One turn moves every row onto another: examples first, then more rows asked
Q95: [ 12 -14  -2 -21  14   7   4  -3 -35  -5  24  -1 -11  -8   4   9   1   2
  16]
Q502: [  3   1  -5  -4  25   1   4  -7 -15  -5  21 -12 -22 -23   6  10  -9 -12
  20]
Q131: [ -1  -9  -4  -3   0 -12   0  34  -9   4  12  17  -4 -20  -9  21  16 -10
  16]
Q112: [  2  20   4 -15  10 -19   7 -10 -14 -22  10 -20  -8 -12 -17  28   2  -3
   2]
Q675: [  5   9  -6  -8  -7 -11   1  29 -22  -8  -3  12 -10 -33 -15  14  14 -10
  23]
Q721: [ 11  17   7 -10  11 -17  -6  39 -14  -5   4  -8 -12   3   1  26   8 -19
  -2]
Q448: [ -5   8  -4 -27  13   2  -4  -3 -12 -32  11 -10  -8  -8  -3  23   8  14
  -4]
Q689: [-17  21   7 -19   6 -14  13  24 -18   4   8  -8 -12 -22  12  20   5 -20
  10]
Q467: [ 21  20  -8 -17   6  -5   7  21  -5   4  36  -4 -12 -10  -7  12   5   1
  -5]
Q946: [ 14   8   5 -22  11  -7   7  14 -26 -25   1  -1   8 -12  -3  26  -7   0
 -16]
Q847: [ -6  25  -8  -9   2   1   3   5 -19   0   9  -2 -22  -1 -15  22  24  17
   4]
Q754: [  3  25 -14 -10   5  16  14  19  -7  -2  -3 -20   3  -3   7  19   6 -13
  14]
Q984: [ -9   6 -17  -3   7  -5   5  30  -8 -12  13  18 -18 -24 -23  16   5  -1
  13]
Q884: [ -3  10 -16 -20  18 -14  -9  11 -18   4   2 -12  -8  -5 -22  -4  -2  -7
  28]
Q830: [  8  24   5 -18   7   6 -11  17 -13  -7  -9  -5  -3  -6  20  30   3 -12
  14]
Q455: [  6   4   0  -1   6  -4   7  21 -14   4  13   9 -25 -16  14  24  -3   9
 -14]
Q90: [ -5   3  -9 -16 -19 -13   4  29 -16 -11  16  15  -9 -15 -16  21   9  -2
   5]
Q101: [  8  -9  10 -19  15  -3   8  14 -25  -9  -2 -21 -10 -14  16  13   2  12
  29]
Q566: [ -8   5 -22 -13  16   4   1   0 -14   7   1   0  -2 -32  -6  -4   8   7
   8]
Q461: [ 11  10 -14 -23   5   9   1   7 -21  -7 -21   1 -14   5  -7  25  -5 -11
  21]
Q422: [ 10  -5  -2  -4  -3   0   0   6 -29  -2  -7 -16 -17   9   9  19  -7   2
  20]
Q934: [ -3  18  -4 -17  30  -4  -3  -5  -7  -6   3  -4 -11 -18  -7  14 -17   7
  28]
Q836: [ 12   8  -1 -20  12   3  14  13  12   4  17  -6   2  -6   9  30   2  14
   5]
Q901: [  8  -2  -5  -2  18  -3   7  11  -1  -8   7 -13  16  -9   3  21  -3   6
 -16]
Q104: [ -1   1  -6 -19  26   8  23  27  -9   4   8  -9  15  -1   0  17   2  -6
  16]
Q330: [ 13  -2 -20 -15  15  -3 -11   7 -14 -17   9  -5 -25  -6 -22   8  13   8
  -3]
Q209: [ -5  -4  -4  -1   1 -15   0  28 -29  -7  12  12  -5 -20 -22   7   7  11
  19]
Q719: [ 13  -9  -7 -21  10 -15   8  36 -19  -4  -6 -18  -9 -20   4  -1  -5 -11
  12]
Q855: [ 12  21   5 -14  33  -6  13   0  -9  -7  17   0 -17 -13 -18  33   3 -10
  17]
Q412: [-10  -9   1 -15   8 -27   3  10 -18   1 -24  -9  -8 -15  -5  18   5   2
   9]

Q422 moves to Q502
Q934 moves to Q448
And these:
Q847 moves to Q455
Q855 moves to Q946
Q330 moves to Q467
Q675 moves to Q209

One turn moves every row onto another: examples first, then more rows asked
Q861: [ 29 -21  -1   3 -35  20  -8  16  12  -8  -7  13]
Q150: [ 21  -8  16  -9   2  12  -1  16   8  20 -14  13]
Q625: [ 29   9  15   6 -26  -3 -23   9  11  13  -1  10]
Q263: [-11 -14  21   0 -18   2  -9   4  -8  -7  -7   7]
Q973: [ 14  10  -9  -3 -19  -3 -12  16  14  -7 -11  21]
Q393: [ 15  -5  -2   5  -1   5 -29   9  10 -12  -1   9]
Q875: [ 11 -23   3  -4  -2  -1 -21  10   1  -5  -2  29]
Q644: [ 24 -13   1   8  -9 -12  -9  18 -10  -2 -11  15]
Q156: [  3   8   1   1 -27 -10   1  -3  -2   9   1  24]
Q173: [ 19 -17  14  -6  -3   8   5  19   1  23  -8  10]
Q250: [ 23  -7  10  -4 -17   6   0  11  11 -32  -1  22]
Q279: [ 13  -7  28   5 -28   3  -6 -17  -4  -2   7   6]
Q551: [ 28 -22  20  -8  -5  15  11   3  10  15   4  13]
Q960: [ 27 -14  18 -10  -7  22   9   6  21  14  -2  11]
Q504: [ 14  -4  27  -1 -23  18  -7 -17   3   0  -5  28]
Q505: [-14 -11  15   0 -29   7  -1  13  11  10   0  11]
Q691: [ 33 -19  25  -9  -5  15   7  13  13   9  -2   9]
Q348: [ 27   8   2   2 -30  10   3  -9  17 -10   7  22]
Q552: [ 21 -27   6   8 -15   0  11   3   9 -12  18  11]
Q425: [18 -7 12 -3  0 12  3 12  8 28 -2 11]
Q653: [ 10  -9  17   2 -32   1  17  -1  -1 -15  12  18]
Q105: [ 11  16  13   6 -19   3  -7   9  12   7 -23  10]
Q404: [ 37 -13  17  -4 -28   5  -1   2  14 -16 -17  13]
Q727: [  6 -16  17   4 -14  12 -10  14  13 -24   6  -2]
Q39: [  3  -2  11   0 -15 -15  -2  22  -5 -13   0  17]
Q347: [-10  -5  -2  10  -6   1   5   4   3   9   3  17]
Q831: [ 10   2  21   2 -16  12   8 -16  26  -5   4  16]
Q384: [ 13 -10  23  13  -9  10  -4  13   8 -10  25  11]
Q424: [ 16   0   0   9 -35   3 -15  -4   1  14  -2   2]
Q75: [ 25 -14  -7   1 -25  17 -17 -11  14  -8  -4  12]

Q504 moves to Q625
Q279 moves to Q424
Q105 moves to Q404
And these:
Q551 moves to Q425
Q973 moves to Q250

One turn moves every row onto another: examples first, then more rows asked
Q466: [  2 -25 -11   4   6   5   1  13   9   2  -4  -3 -10 -23   2]
Q718: [  0   6  17 -13  18  -6  25  13   9 -13  -8   2   1  16   1]
Q971: [ 21 -23   4 -10   6   5  10  20   4   7  10  14  -3  16  -5]
Q864: [ -1   9  13   3  10   7   6  14 -26   0  -2   1 -14  10  -6]
Q338: [-11   9  12 -16  10  11  22  12  -1   4  -1   2 -14 -15  10]
Q27: [ 11   2  -5   1  -4  -4 -11  -1   8 -10  -6  -1 -31   6  13]
Q841: [-1 18 11  9  5 -1 11 19 19 -3 11  3 -3 12 -5]
Q415: [ -2   2 -21  -2  -2  -7  11 -10   3  -8  -3  -3 -20   4  -5]
Q789: [  8   0  15  -5  -1 -22  18   4  18  -3  11  -7  -8 -11  11]
Q779: [  7  -4   1  -6 -10  10  -5   1   7  15  -4 -17 -14  11  10]
Q633: [ -4 -14   5   3  28  -3   5  14   0 -12 -12  21 -18   9 -13]
Q655: [ -1  -1   6  14   9  -7  -1  -8  13 -13  -8   7   7 -16  12]
Q97: [ 16   0   8  10   8  15  -2  14  -2  -8 -23   5   0  -7   8]
Q201: [-10  10   4   5   4   3  10  21  -1  -9  -4   5 -34   1   6]
Q773: [  8 -20  17   3   1  -3 -18   4   4  10   2   6 -11  23   7]
Q253: [ -5   5  14  -5  -2   7   1  15   2   2  20  22 -13 -10   9]
Q632: [ 11 -28   9 -16  13 -21   2  -2  20   3  -3   9  -6   5  11]
Q956: [ 10 -24   8 -18  10  -4  14   5 -15   5  -4  -1 -23 -10  13]
Q950: [  4 -10   8  -5  18  14  35   5   1   1  -2  16  -3 -10  -3]
Q782: [  6  -8   7  10   2 -25  -4   6   1   2   8   4  -1  20 -11]
Q301: [ -8 -18  -6  16   8  -2   4  11   7   6 -17  -8   9   9  -4]
Q844: [ 10 -21  -7 -18   8 -17  17  -8  -3  -6 -10  16 -13  -4  -2]
Q246: [ 3  8 15 -9 -2  4 19 -2 14  7  9 -9  9 -2 -6]
Q878: [-25 -20   6 -15  13 -21   1   4   2  -1  -1  13 -14   6   6]
Q102: [  5 -22  21  -6   0  -2   7   6  19  20   1  16   5  -8   9]
Q166: [-12   1  22   7   7  -8  -8  22  22   1  -3  11 -11   3  -2]
Q587: [  6 -20  -2  -3  13  -1  -6   7 -15   6  -4  27 -12  15  -3]
Q486: [ 10   3  -4 -10  -4   3   9 -21  -4   4 -10  -3   2  10   4]

Q166 moves to Q102
Q971 moves to Q718
Q97 moves to Q301
And these:
Q587 moves to Q841
Q782 moves to Q789
Q779 moves to Q486
Q773 moves to Q246

